The rows below fall into families. The same turns and mirrors carry the whole set onto itself and the rows of a family onto each other. For each named row, which other rows are in its family? Write them in the order they are listed.
These 40 rows form 5 families of 8 rows each.
j_571: [ 3.68  5.03  2.10 -0.53 -0.70 -2.04  1.21 -2.79 -2.33]
j_848: [ 3.72  3.23  0.52 -2.24 -0.53 -6.14  1.24 -1.14 -0.08]
j_711: [ 1.60  2.18  1.30  1.71  0.02  1.34 -1.40  0.01  0.81]
j_512: [ 4.07  1.33  3.96 -3.39  0.34  0.50 -0.58  1.05  0.53]
j_775: [ 3.12  1.73  3.98 -1.32  0.81  1.77  0.85  0.30 -0.43]
j_946: [ 4.37  0.33  2.29 -2.31  1.33 -3.49  2.02  2.88 -0.65]
j_979: [ 1.99  3.57  2.69 -0.63 -1.09  2.43 -0.96 -0.67  0.00]
j_394: [ 2.14  0.64  1.68 -3.22 -0.06 -0.39 -1.95  1.65  2.78]
j_234: [ 1.75  1.60 -0.09  1.17 -0.61  0.02 -2.59  1.05  2.26]
j_720: [ 1.96  4.49 -1.44 -1.02 -2.51 -2.33 -1.83 -0.01 -0.61]
j_522: [ 3.29  1.47  4.95 -2.97  1.92 -0.25 -0.01  1.09 -1.11]
j_726: [ 3.55  1.84  1.47  1.91  1.55 -3.16  2.46 -0.89 -0.77]
j_132: [ 3.70  2.92 -0.11 -1.62 -0.48 -6.15  0.99 -1.37  0.47]
j_52: [ 2.40  1.15 -1.60  1.44  0.25 -3.78 -0.75  2.23  0.44]
j_244: [ 1.84 -0.09  2.26  1.36  2.69 -1.31 -0.87  1.62  0.41]
j_840: [ 1.94  1.01  1.26 -3.24 -0.77 -0.09 -2.09  1.50  2.16]
j_164: [ 2.41  0.63  1.65  1.29  3.08 -4.31  0.92  0.29 -0.93]
j_575: [ 2.62  5.63  1.64 -2.07 -1.19 -2.46 -1.08 -2.47 -2.38]
j_669: [ 4.26  3.52  2.48 -4.74 -1.40 -1.55  0.17  1.63 -1.83]
j_306: [ 4.32  2.77  4.30 -2.75  1.47 -3.30  1.31 -0.33 -2.19]
j_735: [ 0.66  3.01 -0.10  1.44  0.10 -0.27 -3.35 -0.22  0.14]
j_732: [ 4.38  1.28  0.75  1.66  1.27 -5.21  1.26  0.14  0.60]
j_821: [ 2.09  4.54 -1.19 -1.71 -2.83 -1.49 -2.32  0.53 -0.45]
j_209: [ 2.09  4.85  2.87 -2.98 -1.09  0.58 -2.37 -1.06 -1.51]
j_208: [2.24 0.68 2.70 0.95 1.54 0.74 0.29 1.09 0.89]
j_371: [ 4.29  5.28  1.64 -2.21 -1.51 -3.53  0.17 -2.23 -1.29]
j_485: [ 3.19  4.11 -0.83  1.27 -1.27 -4.26 -0.94 -1.64 -0.08]
j_891: [ 4.05  4.22  1.99 -4.90 -1.61 -2.24  0.38  0.89 -1.87]
j_783: [ 5.50  2.35  3.24 -2.09  0.59 -4.42  2.09 -0.40 -1.07]
j_985: [ 3.88 -0.28  2.36 -1.98  1.56 -2.71  1.22  3.68 -0.37]
j_856: [ 2.66  3.58  1.73 -2.46 -2.30  1.21 -2.71 -0.32  0.72]
j_535: [ 4.41  3.22  3.38 -0.49  0.99 -2.54  3.19 -1.46 -1.88]
j_566: [ 3.82  2.45  0.18 -1.90 -0.08 -5.98  1.09 -1.25  0.46]
j_799: [ 1.32  3.61 -0.84  2.61  0.47 -3.55 -1.33 -1.21 -0.46]
j_969: [ 2.59  4.06  0.04  2.01 -0.20 -2.68  1.00 -2.38 -1.11]
j_14: [ 3.13 -0.36  2.57  0.13  1.51 -0.61 -0.72  2.31  1.93]
j_331: [ 1.80  0.60  1.16 -2.76 -0.28 -0.41 -1.67  1.91  2.86]
j_441: [ 1.84  0.98  1.08 -2.89 -0.69 -0.08 -2.54  1.61  2.64]
j_565: [ 3.72  3.07 -0.18 -1.92 -0.60 -6.19  0.76 -1.21  0.37]
j_923: [ 2.02  0.62 -1.52  1.34  0.04 -2.91 -0.87  2.28  0.77]

Which other rows belong to the same family as j_394? j_848, j_132, j_840, j_566, j_331, j_441, j_565
Which other rows belong to the same family as j_571? j_711, j_775, j_979, j_726, j_208, j_535, j_969
Which other rows belong to the same family as j_856? j_512, j_234, j_732, j_371, j_485, j_783, j_14

The rows below fall into families. The same turns and mirrors carry the whole set onto itself and the rows of a family onto each other. For each named row, which other rows are in its family? Write them in the order they are listed.
These 18 rows form 3 families of 6 rows each.
j_544: [ 0.52 -3.28  0.16 -1.06  2.92  1.71  1.00  1.24  0.52  1.61 -1.11  0.95
 -1.22  2.80 -1.09]
j_517: [ 0.06 -3.06  4.56  0.32  1.60  1.08  0.79 -0.29 -0.33  3.30  1.08  1.71
  0.09  0.38 -0.47]
j_587: [ 0.15 -0.20 -2.72 -1.37  2.76 -0.90  0.06  1.52  0.90 -1.40 -1.26 -0.65
 -0.76  3.43 -0.12]
j_313: [ 0.65  1.75  1.94  1.58 -1.13 -2.61 -3.82 -0.84 -2.11 -1.60 -0.22 -1.39
  0.44 -2.55  1.70]
j_624: [ 0.33 -3.58  4.26  0.46  1.56  1.56  0.29 -0.43 -0.56  3.08  0.33  1.74
 -0.14 -0.13 -0.49]
j_411: [ 0.35  2.01 -2.45 -0.07  0.61 -2.40 -2.68  0.69 -1.01 -3.24 -1.59 -1.71
 -0.12  0.30  1.23]
j_172: [-0.06 -0.78  5.16  2.14 -0.73 -1.05 -1.91 -1.29 -1.60  1.72  1.68  0.65
  0.76 -2.33  0.70]
j_67: [ 0.18 -2.75  0.31 -1.19  3.03  1.48  1.54  1.21  1.02  1.79 -0.35  1.32
 -0.84  3.16 -1.19]
j_908: [ 0.31 -0.36 -3.08 -1.44  2.77 -0.13 -0.23  1.55  0.57 -1.69 -2.05 -0.72
 -0.99  3.16  0.02]
j_263: [-0.04 -2.89  0.45 -1.00  2.19  1.72  1.70  2.10  1.09  1.16 -0.94  0.81
 -1.70  3.05 -1.11]
j_531: [ 0.44 -1.33  5.11  2.17 -0.89 -0.37 -2.10 -1.34 -2.30  1.61  0.75  0.32
  0.41 -2.78  0.51]
j_900: [ 0.61 -1.49  5.50  1.99 -1.40 -0.57 -1.73 -0.98 -1.45  1.33  0.73  0.19
 -0.39 -2.31  0.43]
j_236: [ 0.39  1.97  2.33  1.61 -0.97 -3.12 -3.45 -0.77 -1.88 -1.33  0.78 -1.42
  0.66 -2.46  1.66]
j_334: [ 0.23  2.23 -1.59  0.33 -0.49 -2.33 -2.68  0.66 -0.53 -3.47 -1.62 -1.82
 -0.89  0.90  1.52]
j_112: [ 0.19 -3.81  4.40  0.36  0.84  1.63  0.58  0.18  0.05  3.00  0.53  1.29
 -1.11  0.23 -0.62]
j_917: [ 0.01  0.00 -2.74 -0.73  1.74 -0.43 -0.32  2.31  0.99 -1.72 -1.97 -0.79
 -1.57  3.28  0.27]
j_818: [ 0.62  1.45  2.72  1.82 -2.00 -2.62 -3.22 -0.97 -1.67 -1.88 -0.41 -1.33
 -0.11 -1.93  1.53]
j_688: [ 0.49  2.29 -2.11  0.09  0.99 -2.86 -2.41  0.65 -0.55 -2.76 -0.76 -1.97
 -0.04  0.56  1.23]

Which other rows belong to the same family as j_334? j_263, j_900, j_112, j_917, j_818

